[[127, 148, 133, 130, 137, 128],
 [129, 140, 141, 138, 139, 133],
 [129, 140, 133, 152, 131, 135]] ==> 138

[[114, 116, 142, 154, 128],
 [108, 150, 147, 139, 109],
 [135, 134, 122, 121, 146]] ==> 147

[[113, 101, 133, 121, 142, 128],
 [117, 132, 123, 134, 126, 124],
 [132, 124, 141, 118, 128, 131]] ==> 134

[[141, 127, 130, 109, 127, 132],
 [130, 113, 135, 126, 148, 113],
 [143, 124, 132, 99, 127, 133]] ==> 126

[[117, 123, 104, 113, 128],
 [126, 126, 124, 139, 143],
 [110, 114, 124, 132, 129]] ==> 124

[[141, 145, 126, 112, 124, 98],
 [119, 132, 131, 139, 118, 112],
 [110, 128, 135, 118, 130, 157]] ==> 139
---
[144 105 150 153 139] out 105
[140 150 157 156 145 118] out 150
[156 142 125 141 136 128] out 142
[127 146 152 132 138] out 146
[150 148 140 110 124] out 148
[118 131 106 110 101] out 131
[104 134 120 153 143 127 107] out 134
---
[[123 115 122 126 133 128]
 [110 124 148 128 126 125]
 [103 135 126 121 127 127]] | 123

[[130 131 127 134 129]
 [142 152 128 146 101]
 [148 131 153 101 125]] | 130

[[108 146 127 140 150 139]
 [108 147 127 137 149 139]
 [108 147 129 137 149 138]] | 108

[[150  99 137 154 123 144]
 [153 150 145 128 151 119]
 [150 105 138 133 101 132]] | 150

[[131 107 129 118 130 112]
 [153 157 116 144 145 144]
 [142 151 126 148 132 141]] | 131

[[129 123 123 130]
 [140 124 122 127]
 [132 110 103 122]] | 129

[[145 124 138 120 150 111]
 [154 122 129 125 149 115]
 [102 135 138 118 150 125]] | 145
---
Q: array([137, 106, 138, 142, 122])
A: 142

Q:
array([[138, 123, 108, 100],
       [114, 119, 134, 152],
       [128, 145, 127, 113]])
A: 127

Q: array([107, 111, 136, 137, 120, 136, 132])
A: 136

Q: array([124, 149, 117, 144, 122, 115, 142])
A: 115

Q: array([154, 146, 122, 142])
A: 122

Q:
array([[138, 103, 118, 132, 147],
       [139, 122, 151, 135, 139],
       [129, 138, 127, 132, 149]])
A: 132

Q:
array([[126, 157, 130, 128, 131, 146, 130],
       [134, 123, 106, 156, 150, 137, 107]])
A: 137

Q: array([125, 143, 125, 125, 143, 128, 151])
A: 128
---
[ 99 157 112 134 127 143] --> 127
[110 102 134 118] --> 134
[106 146 118 130 148 132] --> 148
[130 100 150 134] --> 150
[147 105 129 123] --> 129
[122 132 121  99] --> 121
---
[[123 131 121 129 132 124 123 110 132 134 137 123 118 108 117 130]
 [128 131 129 141 126 137 124 121 137 123 135 129 114 126 133 126]
 [139 129 132 122 128 129 131 124 127 129 122 123 112 138 140 125]
 [118 129 123 109 128 130 123 127 126 127 114 126 107 143 127 130]
 [128 131 129 148 132 127 137 124 124 132 111 132 123 143 121 127]
 [134 132 128 126 130 120 129 142 124 127 133 135 114 139 126 123]
 [129 131 122 104 132 128 126 122 123 123 126 133 143 146 124 129]
 [127 126 129 133 131 126 121 125 121 130 124 123 125 132 132 129]] => 127

[[143 128 137 134 115 133 133 126 128 132 119 121 134 125 126 134]
 [140 128 136 133 116 131 131 126 129 131 121 122 135 125 128 132]
 [145 129 137 136 114 128 135 124 128 131 117 125 137 129 124 131]
 [138 130 134 123 123 134 128 130 123 125 124 132 130 126 131 137]
 [137 130 134 125 123 134 129 130 124 126 125 131 131 127 131 134]
 [141 130 137 134 115 130 132 126 129 130 121 122 135 126 125 132]
 [147 128 120 113 114 133 134 134 121 129 121 143 129 118 119 151]] => 147

[[125 124 145 112 116 133]
 [128 126 129 129 132 131]
 [125 126 110 136 126 131]
 [129 125 127 134 142 132]
 [123 127 105 132 112 130]] => 123

[[113 123 131 115 131 116 119 131 126 146 139 133 137 140]
 [120 135 129 130 133 145 122 117 125 129 129 130 156 130]
 [118 139 124 133 132 147 123 117 134 126 121 146 139 122]
 [124 118 132 127 148 128 113 117 133 137 121 135 111 123]
 [115 139 135 122 143 142 112 131 125 136 129 124 143 133]
 [142 113 126 130 113 111 142 124 124 122 136 116 130 131]
 [123 136 127 128 111 124 131 113 132 120 135 104 135 122]
 [116 143 138 128 122 124 114 118 132 142 125 129 111 118]
 [128 131 124 131 129 138 126 112 134 113 127 102 138 120]
 [133 141 144 133 117 124 123 131 121 142 123 134 108 118]
 [117 143 138 127 122 124 113 119 132 142 125 130 111 117]] => 117

[[108 123 106 126 130 141 145 134 150 128 133 118 127 124]
 [110 134 129 132 133 145 139 129 127 117 133 118 119 114]
 [132 131 129 120 123 128 122 123 123 120 133 136 140 132]
 [132 134 127 132 116 128 122 110 123 117 128 130 140 141]
 [116 133 111 116 116 110 135 129 150 135 145 140 128 129]
 [128 122 107 123 106 127 130 141 146 134 149 127 133 117]
 [108 119 113 116 135 130 145 133 148 135 129 126 119 132]
 [125 126 106 123 106 123 132 139 149 132 149 129 133 119]
 [123 119 125 131 135 145 133 141 128 133 128 126 125 114]
 [127 133 116 128 122 110 123 110 128 130 143 140 135 141]] => 127

[[122 123 133 140 134 120 113 108]
 [130 132 124 121 126 131 134 136]
 [137 125 129 124 126 135 141 150]
 [130 130 125 123 125 131 134 136]
 [126 126 129 132 130 126 124 121]
 [131 127 129 127 127 131 131 135]
 [121 132 125 127 129 124 121 114]] => 121

[[126 145 126 133 121 139]
 [118 117 129 143 150 138]
 [116 120 117 125 119 103]
 [126 111 123 116 128 127]
 [146 144 133 117 118 136]
 [147 143 135 119 121 140]
 [125 112 122 115 127 128]
 [120 118 130 143 150 141]
 [124 126 118 116 116 137]
 [145 144 131 116 115 131]] => 145

[[132 145 133 134 123 133 122 128 112 146 117 137 121 132 126]
 [120 125 127 145 139 134 121 124 152 125 133 119 118 133 126]
 [120 118 140 113 124 125 134 136 126 120 126 119 138 140 127]
 [124 136 127 146 126 138 134 140 117 129 126 125 115 139 130]
 [137 134 137 134 135 107 141 125 134 128 129 125 126 112 110]
 [133 130 126 105 130 126 124 118 153 134 128 128 152 119 144]
 [133 132 133 109 128 129 129 131 137 134 110 120 144 123 131]] => 133
